In the rows, zero is written as 128.
One turn moves each row of this set onto another row. After a few examples, where does it send each row asked below?
J600: [162 112 135 179 111 138 128 113 107 127 117 131 154]
J775: [104  94 121 128 102 140  84 142 103 122 128 138 132]
J983: [140  90 130 168 144 135 132 118 124 116 144 111 144]
J271: [135 113 150 122 106 111 113 168 147 100 141 112 126]
J809: [114 120 125 144 113 123 127 181 165 133 101 143 167]
J553: [102 109 133 134 105 166 110 152 114  97 114 160 148]
J639: [154 141 113 151  93 139 146 132  91 124 112 120 138]
J573: [138 109 132 173 149 130 130 116 121 123 143 122 146]
J244: [114  77 121 143 117 119 146 168 139 128  83 134 147]
J262: [ 93  95 126 167  94 161  95 131 127 107 116 120 154]
J189: [118  74 120 140 121 130 147 166 149 115  89 135 136]
J592: [124 123 129 137 106 105  98 179 159 138 125 116 153]
J733: [141 124 107 144  94 167 157 153 122 108 127 103 123]
J461: [142 133 104 155  88 168 150 153 123 125 121 110 120]
J861: [162 116 131 181 106 139 126 119 102 130 111 124 151]
J891: [ 80 128 116 138 104 144 112 138 105  96 123 114 149]
J199: [136 122 161 129  96 110 112 174 144 106 137 114 140]
J425: [155 143 119 159 100 138 143 132  88 121 110 120 144]
J216: [119 123 125 135 108 102 104 176 158 144 123 123 155]
J616: [111 117 121 144 121 123 132 182 161 129  95 139 167]

J262 goes to J553
J199 goes to J573
And these:
J216 goes to J861
J983 goes to J189
J592 goes to J600

One turn moves each row of this set onto another row. After a few examples, where does it send each row asked below?
J426: [133 115 134 124 156 133 124 118  86 135  89 127 133 100 118]
J863: [132 140 143 143 125 107 120 141  93 130  87 144 139 133 145]
J64: [138 138 142 159 152 125 100  87 122 122 158 145 118 136 111]
J180: [129 115 125 146 156 109 144 130 131 142  87 105 103 129  92]
J269: [153 102 124 145 152 127 133 123 149 145 126 108  94 146  95]
J130: [130 137 141 174 143 117 111  94 112 117 148 150 117 138  98]
J845: [130 107 126 141 165 116 144 119 121 141  97 113 105 111  85]
J242: [145  96 131 148 169 127 134 126 136 145 129 129  89 135  90]
J955: [133 112 128 125 176 121 129 115 147 151 105 101  98 123 114]
J300: [133 116 132 111 155 142 117 102 108 143  99 110 128 103 141]
J394: [119 121 132 120 142 134 120 110 127 148  88 102 118 125 158]
J587: [150 142 112 127 164 139 141 125 142 130 141 126 147  97 152]
J851: [155 100 128 140 166 129 128 126 144 145 131 118  93 140  94]
J407: [137 144 139 157 145 122  97  90 138 125 154 132 115 151 123]
J598: [130 119 134 110 100 135 124 131 147 119 148 153 150 122 116]
J822: [118 121 135 141 143 119 132 136  90 135  71 130 125 121 122]
J519: [138  94 129 157 155 124 143 124 137 145 124 125  87 137  88]
J249: [114 157 116 170 115 115 169 131 115 122 122 133 117 125 119]
J836: [145 132 137 134 123 120 122 119  80 125 101 139 150 107 130]
J323: [126 143 138 181 129 111 113 102 122 118 138 141 115 154 104]
J549: [143  98 124 155 145 125 142 122 144 145 123 112  90 143  91]
J518: [ 99 115 148 140 112 130 130 134 141 129 162 169 120 127 124]
J116: [149 167 120 118 157 133 126 125 144 132 148 118 124 130 152]
J204: [131 148 137 170 130 114 105  99 138 122 142 129 114 162 119]
J691: [119 127 143 128 129 129 119  98 118 145 114 129 126 112 177]
J389: [110 124 134 139 135 120 130 131 115 143  71 114 116 136 146]
J741: [110 117 136 138  90 134 135 123 144 124 162 147 130 125 116]
J918: [139 131 141 119 118 128 110 152 140 120 159 154 142 141 112]
J247: [142 137 118 142 170 132 150 138 115 124 134 152 148  87 130]
J632: [116 146 128 158 153 124 160 124  97 124 140 161 117  97 115]
J546: [139 152 130 126 179 135 132 121 115 131 156 152 121 101 135]
J112: [117 145 111 166 131 117 167 147 143 129 111 130 132 123 150]
J6: [135 127 132 125  93 132 122 134 143 118 160 138 144 134 109]
J830: [130 117 126 135 162 112 134 127 147 148  92  97  99 136 110]
J586: [100 115 143 125 104 128 132 138 151 126 142 169 131 129 130]
J901: [122 139 118 166 150 117 166 152 116 123 114 154 139 104 128]
J441: [116 125 150 128 130 126 115 152 139 126 160 173 127 136 122]
J218: [133 105 129 129 177 124 135 110 131 147 109 111 102 106  99]
J883: [136 123 137 125 125 133 121  92  96 135 117 130 142  95 149]
J145: [133 147 108 142 139 131 151 130 159 134 127 112 137 119 165]
J43: [116 137 147 138 128 113 117 128 117 143  96 138 124 137 175]
J900: [111 115 135 118  94 135 131 125 154 124 147 153 139 123 127]
J364: [113 120 145 121 116 124 124 152 142 122 139 177 139 132 120]
J679: [134 169 112 146 118 120 148 132 144 127 127 107 122 145 143]
J603: [130 122 140 111 114 129 119 147 139 117 143 167 150 127 112]

J441 goes to J918
J863 goes to J836
J845 goes to J218
And these:
J64 goes to J407
J598 goes to J900
J269 goes to J549
J145 goes to J112
J389 goes to J822
J632 goes to J546

One turn moves each row of this set onto another row. After a few examples, where does it send each row asked below?
J431: [152 110 102 110 170 116 108  98 118 149 125 127 136 124]
J608: [157 111 131 111 158 133 146 137 116 162 116 158 145  90]
J313: [167 123 113 141 152 124 135 169  83 113 132 110 129 113]
J581: [156 134 118 133 161 129 143 167 147 117 148 117 154  95]
J231: [141 140 117 105 131 129 129 179 128 138 135 150 153  84]
J92: [146 139  94 147 144 116 119 112 164 150 136 120 129 139]
J454: [114 129 143 113 121 131 130 166 109 112 103 131 158 124]
J420: [137 142 129 124 119 117 128 192 149 122 136 128 140 115]
J256: [153 124 107 153 152 142 111 109  99 146 111 107 113 133]
J904: [164 117 121 105 148 122 144 138  88 160 120 151 112 103]
J533: [144 130 123 143 154 112 107 112 149 131 129 102 116 153]
J763: [112 129 140 109 124 133 132 164 113 115 106 134 163 120]
J324: [165 126 110 113 168 120 135 156 101 122 145 131 149  89]
J634: [151 134 157 161 133 127 141 159 132 135 113 122 106 139]
J448: [127 140 115 103 132 130  97 118 137 169 118 155 137 109]
J325: [113 146 147 109 126 133 126 158 102 115 110 140 154 114]
J49: [149 121 111 106 125 116 123 184  86 132 123 143 138 105]
J550: [151 132  81 129 154 125 120 102 139 163 133 136 139 115]
J984: [159 145 131 147 151 115 132 171 126 103 147 105 125 121]
J622: [141 141 104 102 152 122 157 139 121 108 145  98 124 116]
J259: [153 140  95 160 136 118 114 113 125 147 126 113 108 150]
J392: [152 116 123 106 150 125 157 144 158 161 129 147 138  97]
J906: [161 118 133 142 127 116 145 158 103 141 111 119  91 142]
J850: [138 125 112 153 121 119  94 127 102 154 100 143 132 149]
J390: [121 124 117 129 115 130 107 138 168 155 107 127 135 140]
J715: [162 109 141 127 145 112 135 146  79 142 109 141 110 129]
J128: [129 132 113 139 132 124 103 122 156 161 114 154 160 126]
J357: [145 145 128 136 112 123 121 192 101 121 125 127 119 120]
J961: [142 140 103 102 151 122 156 138 112 107 143  97 121 119]
J688: [143 133 109 140 162 148 118 104 158 153 126 116 140 112]
J210: [148 148 147 140 134 120 148 154 164 142 133 125 104 127]
J68: [134 104 102 114 119 129 101 131 105 163  94 138 129 134]
J267: [112 149 150 112 124 134 125 160 110 113 112 138 153 116]
J264: [158 120  80 135 147 114 114 107 103 156 123 128 121 136]
J179: [137 124 106 126 136 117  96 116 111 164 109 162 151 124]
J26: [128 148 128 135 114 125  90 130 118 151 109 131 103 145]
J966: [141 145 101 116 146 140 161 141 116 112 138  94 122 112]
J121: [146 129 153 125 152 117 146 147 172 144 130 143 138 114]
J744: [129 142 125 157 121 115  95 129 145 148 113 141 135 151]
J332: [142 143  98 110 149 141 161 139 113 114 138  97 126 107]

J454 goes to J966
J256 goes to J26
J715 goes to J906
And these:
J49 goes to J313
J744 goes to J92

One turn moves each row of this set onto another row. After a few examples, where does it send each row asked below?
J361: [125 109 130 142 150 110 167 118 126  80 166 151 142 140 158 114 131]
J248: [128  97 121 132 144 107 147 134 117  79 155 175 117 135 155 139 116]
J375: [132 127 150 142 144 133 151  98 101 124 155 115 108 123 105  86  80]
J841: [ 90 121 121 134 116 121 126 103 101 129 134 136 104 173 160 106 131]
J428: [121 129 153 126 152 138 124 130 107 143 172 122 135 106 102 107  83]
J114: [102 104 120 130 138 126 144 130 118 127 143 188 128 121 170 133 102]
J400: [102 108 111 115 119 107 104 128 113  93 151 148  98 163 148 128 129]
J896: [144 119 117 146 128  91 135 135 106 108 148 154 113 161 123 139 154]
J999: [115 129 146 120 146 142 140 102 101 125 163 123 115 115 120  86  67]
J362: [136 139  95 136 117  92 143 116 116 129 154 161 121 157 134 108 153]
J562: [112 102 108 114 130 108 114 143 121  97 155 177 111 136 151 142 117]
J460: [144 132 133 136 142 126 146 119 107 150 158 149 116  99  97 102  77]
J783: [ 90 114 110 108 128 114 103 137 134 109 170 150 135 141 153 122 132]
J905: [120 114 102 120 137 108 145 133 133 108 165 188 137 120 159 123 118]
J123: [130 142 125 117 133 131 132 111 100 157 159 145 112 110 107  91  74]
J753: [120 140 145 124 139 133 115 121 101 153 166 111 123 123  94  99  93]
J633: [124 116 147 165 144 112 148 137 107 136 146 142 144 150 135 140 152]
J65: [117 121 151 129 148 137 117 131 114 138 168 118 126 105  98 108  81]
J348: [136 102 137 148 147 101 145 138 113  82 157 148 124 150 137 143 141]
J232: [134 137 122 126 129 127 130 113 106 157 153 145 104 109  98  94  77]
J847: [127 133 117 155 120 105 150 112  97 150 131 157 115 163 139 118 147]
J393: [145 140 137 133 145 128 151 115 100 152 161 145 124 105 101  98  80]
J556: [130 137 150 135 145 134 149  99  95 131 161 112 115 127 108  84  84]
J800: [112  99 150 156 154 126 166 123 112 104 147 155 140 137 165 131 119]
J572: [122 131 148 134 139 131 114 124 107 147 163 107 118 121  87 102  95]
J680: [117 123 142 126 140 139 138  99 106 122 157 121 103 117 116  84  66]
J728: [129 123 129 148 140 100 138 136 124 111 168 135 149 152 127 127 163]
J660: [128 120 105 131 115  96 129 115 103 101 142 152  92 172 139 121 140]
J702: [102 125 105 118 118 109 129 102 119  99 156 139 111 168 158  94 135]
J338: [ 77 111 120 119 124 127 103 134 116 138 146 156 123 144 161 131 119]

J702 goes to J362
J114 goes to J338
J556 goes to J393
And these:
J896 goes to J348
J65 goes to J680

One turn moves each row of this set onto another row. After a few examples, where does it send each row asked below?
J411: [115 119 165 144  96 131  85 155 157 127 150 151 127 126 161 122 110]
J762: [133 120 123 147  85 135 110 130 125  63 133 152 156 144 104 107 103]
J687: [141 101 147 142  62 106 123 113 138  83 128 138 125 158 140  91 131]
J280: [132 109 153 154  90 115 110 112 165 123 154 147 133 155 171 107 133]
J576: [141 109 115 145 139 139  93 115  83 102 128 133 102 165 130 126 102]
J943: [145 122 124 163 134 137  74 120  97 131 172 144 112 167 121  95 108]
J309: [142 138 155 149 101 106  86 146 172 120 149 142 137 131 152 140 126]
J36: [141 145 156 146 111  99  95 116  98 135 158 110  88 150 143 128 129]
J27: [139 124 124 129  78 134 104 159 123  77 131 137 140 125 104 100 114]
J927: [138 108 163 152  71  99 118 129 135  73 121 148 135 140 136 106 135]
J859: [129 125 115 151 106 145  99 109 162 115 167 151 155 162 142 117 100]
J524: [147 132 154 168 117 106  79 114 103 143 170 131 104 171 142  98 128]
J353: [121 131 132 140 102 144  75 147 154 100 147 153 140 139 123 136  77]
J282: [146 113 115 138 135 138  87 126  92 100 144 135  83 145 110 125 102]
J888: [131 134 128 143 136 141  90 129  92 140 171 125  98 140 136 118 115]
J935: [137 117 109 139  78 136 111 110 134  75 141 142 147 165 110 100  97]
J212: [127 125 167 164  97 109 105 126 159 116 152 152 149 139 164 123 134]
J614: [149 118 139 147 118 103  98 106  86  96 116 119  92 173 135 134 114]
J767: [127 134 143 131  65 120  91 145 129  73 125 134 132 143 105 120  86]
J470: [132 156 122 139  98 137  87 149 146 110 160 134 161 134 118 127 102]
J190: [121 123 175 136  59 107 101 152 132 100 128 132 120 131 143 106 120]
J954: [136 134 152 151 118 104 101 108  87 131 138 111 104 168 159 127 127]
J140: [162 118 154 163 103  88  82 109  99 107 143 131  89 177 122 101 126]
J404: [122 137 127 158 112 145  97 128 149 106 164 156 171 142 133 124 102]
J228: [127 126 128 149 140 141  96 118  84 137 151 124 113 159 153 120 115]
J796: [160 109 124 158 120 120  76 116  93  96 145 144  96 174 102  97 105]
J276: [157 124 143 141 110  95  91 114  97  96 131 120  73 155 118 135 116]
J424: [149 106 157 138  81 103 102 156 148  87 120 145 116 123 137 114 138]

J140 goes to J796
J27 goes to J470
J228 goes to J954
And these:
J859 goes to J280
J762 goes to J404
J767 goes to J353
J276 goes to J282

One turn moves each row of this set onto another row. After a few examples, where does it send each row asked below?
J471: [128 160 143  97 144 122 151 110 101 137 120 144 127  96 154]
J383: [132 117 124 147 110 137 136 125 123 128  63 148 131 128 131]
J384: [129 136 136 125 118 138 123 124 131 125 109 158 179  86 131]
J382: [127 124  99 158 150 132 124 153 126 138 152 125 123 103 104]
J705: [142 122 132 155 119 113 179 120 118 126 151 148  97 113 138]
J794: [132 139 105 138 127 125 128 104 106  97 122 160 165  85 125]
J291: [136 121 127  77 119 126 151 123 116 122 113 135 130  95 138]
J253: [136 127 151 144 113 126 132 136 126 158 102 131  92 141 138]
J245: [126 124 130 138 106 134 117 129 105 123 113 140  69 107 140]
J511: [134 137 100 128 142 127 102 139 143 135 148 138 134 147 150]
J80: [123 131 156 113 104 112 126 125 136 108 129 152 128  74 127]
J729: [134 127 105 144 114 128 151 108 149  99 124 170 141 121 106]
J246: [110 138 123 190 140 131 113 124 125 158 133 144 123 109 123]
J365: [130 104 152 137 110  99 160 122 129 116 138 122 126  85 140]
J773: [142 113  98 113 148 120  93 132 119 145 114 131 103 104 132]
J230: [134 125 131 156 133 118 136 135 117 141 138 126  96 159 154]
J89: [147 161 142 116 119 132 132 121 104 166 124 167 112 118 143]
J507: [114  95 137 141 140 106 111 132 125 139 123  96 123 104 141]
J837: [100 119 132 150 141  92 127 124 119 125  96 106 140 127 131]
J876: [141 142  99 131 139 148 160 121 112 136 110 182 136 125 122]
J996: [129 136 128 144 115 113 122 114 135  93 125 101 141 141 144]
J709: [117 127 135  96 118 106 129 124 123 132  94 138 165 121 136]
J676: [114 164 116 157 165 113 155 115 105 133 120 127 139 132 144]
J899: [149 157 116 125 122 151 152 132 116 134 156 174 127 117 138]
J238: [117 144  93 150 147 126 125 102 110 148 122 169 157 105 114]
J440: [141 153 124 119 150 110 166 116 118 126 151 150  99 103 116]
J545: [136 140 113 142 127 112  78 121 109 106 113 151 121 124 156]
J811: [131 107 117 193 124 125 100 124 115 128 117 145 120 118 130]
J447: [133 101 121 176 110 114 157 119 130 110 137 153 136  94 120]
J569: [118 140 151 140 129 144 121 146 129 170 124 134 128  80 141]

J794 goes to J291
J545 goes to J773
J440 goes to J729
And these:
J383 goes to J569
J709 goes to J89
J365 goes to J705
J811 goes to J507
J471 goes to J876
J996 goes to J245
J253 goes to J246

